500 stands for zero in the data rows.
Some points:
474 488 442 521 343 415 467 366 411 543 604 602 359 303 408 602 472 590 350 485 593 532 466 511 451 472 375 600 592 561 461 620 407 448 546 495 432 453 530 452 510 558 399 525 522 372 562 662
384 685 517 433 488 364 503 425 360 371 480 544 527 575 558 620 341 416 471 399 523 512 581 439 587 616 520 568 486 542 380 570 407 464 680 556 518 519 490 569 445 368 515 476 663 679 600 540
426 485 517 545 284 654 442 390 563 509 463 407 449 449 614 615 515 521 349 523 413 541 297 502 419 426 579 442 527 480 542 505 382 583 572 642 464 446 446 555 412 428 458 667 345 467 481 475
442 463 557 415 486 417 521 396 535 510 545 509 391 499 535 516 564 416 419 593 590 532 378 488 438 513 527 527 593 567 519 277 330 438 321 508 511 452 602 573 282 488 560 626 410 481 647 431
501 472 490 554 367 506 424 396 569 521 602 447 417 561 584 468 390 481 397 437 251 473 629 455 565 480 419 416 717 506 495 506 343 576 587 670 461 513 520 559 499 369 432 558 577 525 475 375
421 476 499 626 566 445 613 546 471 403 341 501 630 597 319 566 547 493 525 561 694 525 440 550 478 518 399 612 515 503 494 675 546 347 441 481 581 544 424 507 451 483 531 395 641 414 555 542
521 508 489 515 449 454 501 387 414 530 473 559 565 348 414 450 499 497 416 534 417 546 429 471 429 486 566 647 514 398 302 595 378 490 562 435 389 461 611 457 521 430 516 511 496 519 605 535
479 567 521 563 464 601 427 502 469 495 569 427 484 485 595 523 503 486 642 580 365 509 483 515 525 464 445 336 563 478 459 396 563 540 547 520 465 457 510 513 523 485 417 487 411 553 576 529
429 496 612 423 460 639 393 450 472 562 579 521 450 468 673 492 614 496 417 539 284 387 439 553 558 472 570 482 632 328 364 456 560 496 539 721 521 398 574 554 611 429 427 413 584 610 534 483
427 468 450 484 438 553 537 348 367 596 416 707 763 550 256 585 468 519 644 569 443 507 576 439 507 614 730 668 475 570 304 472 649 659 531 374 505 652 443 452 557 552 552 508 516 428 661 494
624 614 456 489 419 506 568 439 504 510 441 429 411 536 650 554 403 702 635 552 383 468 474 398 635 441 396 483 508 462 459 616 363 496 536 530 645 558 488 572 612 393 414 413 568 547 469 596
326 477 507 559 582 430 553 489 427 387 525 448 604 616 292 489 397 625 500 455 548 651 569 446 524 454 462 533 532 659 411 453 601 472 587 532 520 574 468 382 610 488 365 422 507 494 558 478
438 341 480 579 484 564 603 457 380 486 570 586 687 586 394 473 473 473 490 472 535 638 479 384 428 517 557 570 406 606 608 512 482 440 547 374 615 589 434 450 536 587 563 499 482 402 492 490
483 562 574 379 566 345 477 550 650 475 482 567 303 469 353 512 509 506 385 617 690 513 433 517 437 533 536 576 496 372 549 399 443 357 563 606 624 382 587 427 347 706 509 685 396 573 501 539
464 182 599 370 408 657 546 237 482 736 589 712 310 591 672 567 504 588 374 561 604 282 563 423 259 527 459 531 406 433 536 672 274 562 475 545 555 569 421 483 354 627 481 584 704 456 579 311
570 506 629 441 469 382 400 473 562 587 501 667 463 307 562 493 638 461 349 371 490 506 489 564 438 551 615 541 501 567 490 493 462 373 480 426 562 462 636 369 505 551 660 588 484 363 615 389
518 660 720 552 391 525 569 430 579 497 607 432 287 369 746 516 705 504 282 615 468 502 420 510 555 291 494 320 619 388 621 399 471 623 406 668 463 464 657 552 446 329 433 372 536 648 581 455
568 561 515 412 485 587 468 557 589 604 487 384 439 546 694 521 547 448 457 500 359 447 492 453 468 513 500 387 537 399 487 507 335 558 408 575 347 414 530 586 549 467 375 516 618 430 453 391
389 416 372 487 542 562 505 412 469 560 464 537 592 519 330 631 393 680 339 527 607 425 465 410 488 558 450 542 409 650 459 665 482 425 505 492 392 554 460 442 553 570 579 388 546 527 462 499
497 418 520 481 586 550 557 421 384 498 455 512 560 653 300 609 396 463 510 479 614 576 618 435 586 480 493 452 466 588 411 485 433 620 650 495 512 530 496 403 442 579 408 565 473 537 694 453
471 374 400 646 524 544 634 497 495 539 453 522 698 551 444 501 483 518 293 282 563 468 414 565 562 610 515 508 367 417 469 617 396 545 344 537 495 468 495 417 633 348 463 459 475 483 523 565
563 522 593 500 797 301 504 504 656 552 539 421 456 584 595 354 450 465 668 519 607 408 638 550 635 660 421 496 402 559 622 370 622 534 438 691 757 458 397 677 543 591 671 691 560 441 310 242
430 409 611 424 454 454 586 714 494 534 333 466 524 558 448 438 710 456 292 547 658 380 473 769 497 542 456 504 452 425 575 557 418 371 557 471 485 526 429 432 418 436 650 465 692 503 317 306
491 488 472 471 427 612 542 472 457 450 531 502 577 595 526 450 557 458 581 454 582 464 409 495 413 527 467 525 466 543 439 609 590 501 475 441 423 521 580 459 423 556 561 304 438 581 554 585
556 500 530 448 684 353 484 618 626 513 463 422 317 602 597 379 543 413 795 470 523 648 641 700 568 572 542 397 300 693 743 393 700 559 467 701 641 568 430 553 679 530 685 403 416 317 351 378
453 542 608 513 349 455 471 458 417 376 512 581 380 342 349 478 676 513 386 577 437 615 480 564 524 560 437 603 583 495 546 510 460 287 337 304 595 468 510 367 448 449 480 574 584 343 479 566
540 468 438 472 453 521 503 574 461 599 605 498 376 275 675 364 475 657 389 501 383 518 577 449 558 474 447 412 620 187 435 600 383 451 347 330 461 595 481 312 472 535 587 493 646 519 336 649
488 537 506 465 445 535 398 360 572 484 567 377 482 562 534 515 395 668 567 424 350 405 491 432 588 440 488 376 410 375 373 475 462 623 521 570 403 436 624 466 507 419 369 503 466 513 458 329
461 356 459 499 484 523 561 510 476 497 380 548 671 510 435 492 459 435 554 482 449 585 467 452 525 485 579 512 397 588 531 414 652 578 391 403 413 553 331 442 621 513 499 404 521 476 434 568
416 533 592 457 564 533 416 454 362 369 380 538 598 543 493 511 433 584 401 460 660 602 456 518 513 511 531 529 568 586 458 379 558 511 457 397 538 474 481 684 474 640 545 557 354 400 425 461
639 380 436 392 673 376 493 532 740 504 537 461 509 649 654 428 510 489 578 437 507 496 782 494 628 574 552 324 335 721 610 520 688 601 378 625 747 581 462 634 608 546 643 302 413 363 391 399
490 697 531 415 608 642 500 428 328 533 397 449 568 511 678 667 579 443 549 686 367 519 461 505 443 517 457 425 519 541 435 501 289 601 598 638 517 325 466 777 474 484 465 669 557 605 526 620
510 538 488 520 546 454 472 559 513 538 433 585 330 467 544 471 557 442 525 523 563 505 494 648 529 528 491 665 474 421 449 587 394 369 484 396 570 469 409 460 436 534 605 635 583 424 492 580
478 438 476 444 535 538 606 493 410 365 554 456 489 361 460 521 484 569 430 517 372 466 482 584 487 452 521 432 581 413 408 501 487 451 384 437 460 536 608 373 579 479 509 463 475 504 542 551
395 547 309 602 602 461 538 533 333 409 569 618 531 476 539 531 417 561 484 541 490 518 548 390 450 531 479 559 540 631 424 623 521 385 474 495 529 613 593 571 523 465 524 530 553 485 630 590
Along one direction, these points spread out more than along any other. Take the direction at right angles to it along which they spread out most. Then take the direction at right angles to both along which they spread out most. Go by this last direction. For each point below, how far along it does it lie, from 0 to 99? 50 is the average, and the first point above lies past it. One standard deviation of the points above along it is 16.
430 409 611 424 454 454 586 714 494 534 333 466 524 558 448 438 710 456 292 547 658 380 473 769 497 542 456 504 452 425 575 557 418 371 557 471 485 526 429 432 418 436 650 465 692 503 317 306 83
464 182 599 370 408 657 546 237 482 736 589 712 310 591 672 567 504 588 374 561 604 282 563 423 259 527 459 531 406 433 536 672 274 562 475 545 555 569 421 483 354 627 481 584 704 456 579 311 67
570 506 629 441 469 382 400 473 562 587 501 667 463 307 562 493 638 461 349 371 490 506 489 564 438 551 615 541 501 567 490 493 462 373 480 426 562 462 636 369 505 551 660 588 484 363 615 389 77
639 380 436 392 673 376 493 532 740 504 537 461 509 649 654 428 510 489 578 437 507 496 782 494 628 574 552 324 335 721 610 520 688 601 378 625 747 581 462 634 608 546 643 302 413 363 391 399 42
568 561 515 412 485 587 468 557 589 604 487 384 439 546 694 521 547 448 457 500 359 447 492 453 468 513 500 387 537 399 487 507 335 558 408 575 347 414 530 586 549 467 375 516 618 430 453 391 43
518 660 720 552 391 525 569 430 579 497 607 432 287 369 746 516 705 504 282 615 468 502 420 510 555 291 494 320 619 388 621 399 471 623 406 668 463 464 657 552 446 329 433 372 536 648 581 455 51
490 697 531 415 608 642 500 428 328 533 397 449 568 511 678 667 579 443 549 686 367 519 461 505 443 517 457 425 519 541 435 501 289 601 598 638 517 325 466 777 474 484 465 669 557 605 526 620 32
540 468 438 472 453 521 503 574 461 599 605 498 376 275 675 364 475 657 389 501 383 518 577 449 558 474 447 412 620 187 435 600 383 451 347 330 461 595 481 312 472 535 587 493 646 519 336 649 63
